Rotation paths and how fast each direction turns (degrees per step)
Each turn is a multiple of 5 degrees from 10 to 175, or 0.
Each row of a path follows its step; steps can be skipped.

step 1: [ -0.7  16.5  -3.2  -2.9 -12.2  15.7   2.8   0.8 -13.0  -7.7  -1.6   8.8
  11.2  -7.8  18.4  -2.0   1.5 -12.1  19.4   7.1 -26.6  -9.1  -0.7   9.0
 -21.1   4.5  -1.6  24.7 -10.7 -43.6  17.0  -0.9  -7.7 -17.3 -14.3   3.7
  -2.9 -22.7  10.8  -8.3  -6.5  -2.4 -17.0  41.4   0.1  -7.8  -1.9  -7.6
  -6.0  16.5 -32.0  -7.7  13.2  22.5 -13.1  -4.6   7.2 -28.8]
step 3: [-17.4 -40.8  -5.8   8.0   6.9 -15.1  27.5  -1.8  -2.9  17.7  -1.2 -29.1
 -16.2  10.8   8.7  -0.2   3.8  25.5  -7.5   6.8   2.9  19.9  -9.6  11.1
 -12.4   2.6  -2.2 -17.6  12.5   0.3  -2.5  19.8  22.0  15.6 -17.9   4.3
   4.8  17.0   3.6 -17.3  -5.9   3.0   9.3 -22.8   4.6   6.5  20.5 -18.9
  11.2  17.7   5.9 -40.4  -4.1 -11.7  -2.6  14.4   7.6  -6.6]
step 4: [ -3.5 -11.5 -11.7  19.6  -7.5  19.3 -18.5  30.5  -6.8   4.9  19.3   4.9
   8.7   1.6   6.7  24.8  19.5 -12.2  10.4  18.3   9.5  -7.8   5.5   1.6
  -3.1  19.6   1.0  -2.6  -4.8 -18.1   9.9 -24.8  20.6  -9.0  24.1  12.4
  -0.9 -13.9 -33.3  -7.6  22.7   1.1  16.8  14.1  -2.0  -8.9   3.2 -17.1
 -11.2   6.0  -9.7   0.5 -15.1  13.4   4.0  -7.1  20.5  35.4]
step 5: [ -3.6  16.4  34.9   2.1  14.0  11.6  -0.5   6.0 -18.7   2.4  -4.5  16.4
 -15.2  18.1  -7.2   5.4 -15.2 -21.2 -10.8  -3.9 -10.6  -3.1 -26.6 -10.9
  -4.8 -25.7  14.9 -20.4   3.2  14.8 -18.7 -16.0 -20.3  -1.1  20.2  13.3
  -3.5   8.3 -10.6  22.4   0.8   3.4 -21.1   3.3 -21.0   6.7  16.3  -0.4
  12.2  -1.7  27.2   7.2  -8.5  25.2 -10.3 -21.8 -22.7  -5.9]
step 6: [-18.1  -4.6  -9.7   8.4 -11.2   3.1  -3.7 -22.7 -23.4  18.6   8.5 -11.2
   0.4 -11.8 -15.7  -2.6   3.3   0.9  10.4  14.2 -23.9  24.4   6.9   3.4
   4.1 -14.7  -6.4   7.0 -10.7 -24.3  -8.6  14.0 -17.7  19.4  -5.6 -13.0
  10.4  22.2   9.3  28.5 -13.1  -9.4 -13.8   0.1  23.3 -11.3 -29.2  -3.6
   5.6   5.2 -23.8 -25.8  22.0  -4.7 -16.2  -1.0 -26.4  -3.6]
step 7: [-10.6  17.3  -4.5  -1.2   8.9  20.9  -8.0  15.2  -4.6  -2.0  -2.8 -16.4
 -12.6 -13.5 -10.2   0.9   1.0  -0.8 -11.4  16.0  10.6  13.7  35.0  14.8
  -1.9  27.3  -5.9  20.3  -8.8  19.1  -2.6  -0.3 -25.4 -23.9  -7.2  -6.7
 -21.9   1.2  -6.6   5.6  16.4  10.7  16.6   4.9  -5.9   9.2  10.0   8.2
 -23.1 -30.8 -12.9  -7.4 -13.6 -20.7  19.4  33.1  12.6  10.4]
step 9: [ -5.8  -5.6 -20.4  12.8   9.0   0.4   5.9 -18.7   0.7  -1.9   9.3  29.0
   5.7 -20.5  -0.3  38.9   8.9 -15.9  33.7 -11.6  11.8 -19.6  10.4   1.3
  -6.8   2.1  -3.3 -11.9  -1.8  -3.7  -4.2   8.5  20.2  26.6   7.0   5.8
  25.2  13.9  13.0  -4.7   9.4  -5.7   6.6   9.1  -4.5 -25.6  -8.9  21.4
 -38.3  20.4  -4.6  -6.4   0.7   5.4   0.1 -17.7 -18.4   9.3]
step 12: [ -2.2  24.0 -32.1   4.8  -8.1  -0.7   3.5  -0.9   7.3  -6.0   3.8 -12.7
   2.9  24.7  26.1  17.0   5.3 -10.8   9.2  12.5  23.2 -21.8  -0.8  20.8
   6.9   6.6  20.7 -13.7 -11.5  24.5 -21.4  -3.3  -6.2 -23.1  11.7  -9.4
  -7.8 -16.2   9.7  12.4  16.9  -8.4   6.0 -18.6  -0.8  -3.8   3.8  35.6
  -8.0  -3.2 -16.5 -23.6  16.4 -21.9  -2.9  -2.1   5.1 -13.7]
step 15: [  7.2  -6.1  -8.0 -21.5  13.5 -16.4  -5.6   4.7   1.4  -4.6  -6.4  -0.2
 -27.7   8.7  12.1   4.6   5.3 -25.5 -13.2  15.1 -15.4 -24.9  21.6 -14.8
  -0.7  -7.1  13.4   2.1  -6.7  15.4 -13.2 -18.2 -21.5  15.4  14.5  -3.3
  -1.1  17.9  -6.2 -10.0  -8.0 -42.4 -19.6  -7.5   8.5  32.3  10.1  17.8
  13.0  -4.1 -31.3   7.6  -3.1  16.8  16.8  -1.9  14.3   8.9]
[  1.8  -3.6   2.0  -5.4  -4.8  -4.8  -1.3   4.8  -2.5   2.0 -10.6  -6.3
  -1.9   2.5  -1.0   3.6  -1.9   6.5   3.1   1.8   2.8   5.6   7.8   9.0
  -1.2  -5.1  -1.6  -0.9   4.7  -6.0   0.3   2.7  -7.6  -2.7  -3.6  -8.1
  -5.6  -1.8  -0.1   0.8   1.8  -8.2   0.6  -1.7  -1.8   4.8   1.7   2.9
   1.9  -1.1  -5.1   3.6   6.4  -2.3   7.6   0.4  -7.5   0.6]
80
[ -5.4  -2.8  -0.5  -0.7  -2.0  -2.2   1.3   3.2  -3.6   1.4  -0.6   5.3
  -6.5  -1.4 -10.3   0.5  -5.6  -2.9  -1.9   0.0   1.1  -2.3  -0.6   4.4
  -1.0   2.5  -1.6  -5.6  -1.4 -12.1   4.6  -2.7  -4.0  -4.9  -3.9   7.3
  -1.9  -3.6  -0.6   2.4  -1.7   5.7  10.1  -1.6   1.6   2.0   0.9  -1.9
   3.1   6.0   5.3  -2.3   6.0   8.8  -6.7   7.9   3.4  -2.3]
10
[-0.8 -5.6 -4.3 -4.3 -3.6  0.7  5.2 -0.9 -2.8 -4.7  0.3  5.2 -4.0  5.7
  4.6 -4.3  6.0  0.6  4.9  2.3  1.9  7.2 -1.0  6.0  4.0 -2.6 -4.5  7.2
 -3.8 -1.9  5.4  3.4  3.6  6.3 -2.0  1.5 -2.4  5.7 -4.2 -1.2 -0.6  4.3
  4.1 -3.2 -5.0 -4.7 -6.5 -7.7  1.5 -6.3 -1.1 -0.4  1.1  5.8 -1.5 -8.3
 -2.8 -9.9]
140
[  9.1   0.8  -0.2  -3.0   1.8   1.9  -4.6  -0.2   3.3   4.7  -0.6  -6.5
  -0.4  -2.7   2.8   0.8  -5.3   0.1   5.3   0.5   4.2   7.4   1.1  -5.0
   0.9   6.7   0.1   9.8  -0.4  -6.5   6.5  -6.2  -0.3  -3.7   3.0  -1.6
  -2.9  -1.4  -3.7  -1.0   4.3  -0.8  -5.5   4.0 -12.5  -0.9   2.1  -7.2
   0.8   2.5   3.0   1.2  -6.2   1.9  -6.0   8.2   2.6  -1.9]
110
[  7.2   0.8   2.1   1.5  -3.6   1.4  -7.4  -2.1   6.4  -3.8  13.9   0.6
   4.2   1.0  -1.3   7.1  -1.2   4.4   4.3   4.2 -10.5   4.8   2.2   0.0
  -3.8   0.4  -6.2   3.8  -0.7  -1.0  -3.4  -5.7  -3.1   2.6  -1.6   3.7
  -2.1   0.4   0.5  -3.1 -11.6  -1.5   3.6  -8.5  -0.7   2.7   1.1  -1.8
   2.0   4.2  -1.5   0.4   6.7   1.3   3.0  -2.7   2.2   2.3]
155
[  3.7   4.8   0.9   4.0  -4.7   0.2   6.3  -5.7  -5.3  -2.3   1.3   5.3
   6.1  -1.8   2.1  -9.7  -2.9  -3.6  -1.5   4.3   0.9   2.3   3.8   5.6
   9.0  -2.9  -3.1   8.1   2.7   3.2  -7.1  -4.2  -3.2  -5.5  -3.8  -0.6
  -4.4  -5.7   0.6   6.1  -5.5  -3.2  -0.6   7.6   0.9  -0.1   1.3   2.9
   4.9   0.1  -1.1 -10.7   0.4  -2.8  -4.4   3.6  -1.7  -1.2]
70
[ 4.0 -8.0 -1.3  2.1 11.6 -8.2  3.1 -0.5 -7.6 -6.6 -0.2  1.6  4.6 -4.5
  1.6  7.1 -5.7  2.1 -4.7 -6.6  3.0  0.5  5.1  0.9  6.2 -6.0  0.8  1.2
  0.3 -0.2 -0.1  1.1  7.1  5.1  1.5  5.1 -7.1  2.0  1.2 -3.9 -0.7 -1.0
  1.3  0.9 -0.7 -1.2  7.7 -2.2  0.4  3.7 -7.9  0.1 -2.7  6.1  2.4  0.7
  5.2  4.8]
60
[ -3.0   6.4   2.2  -5.6   6.6   5.3   4.5  -2.7  -1.1   4.4   0.5   6.6
  -8.2  -2.3   4.5   9.7   5.5   1.4   1.2  -5.0  -5.4  -1.5  -3.3   3.8
  -1.8  -2.4   3.3   8.3   9.7   2.3  -1.3   0.5  -2.0  -5.5 -12.4   0.9
   1.8   4.4  -1.8  -7.3   0.6   2.0   2.2  -0.8  -4.3  -2.3   5.4   2.6
   1.4   0.0   1.4  -2.2  -1.9   0.6  -0.2   3.9  -4.3   3.6]
170
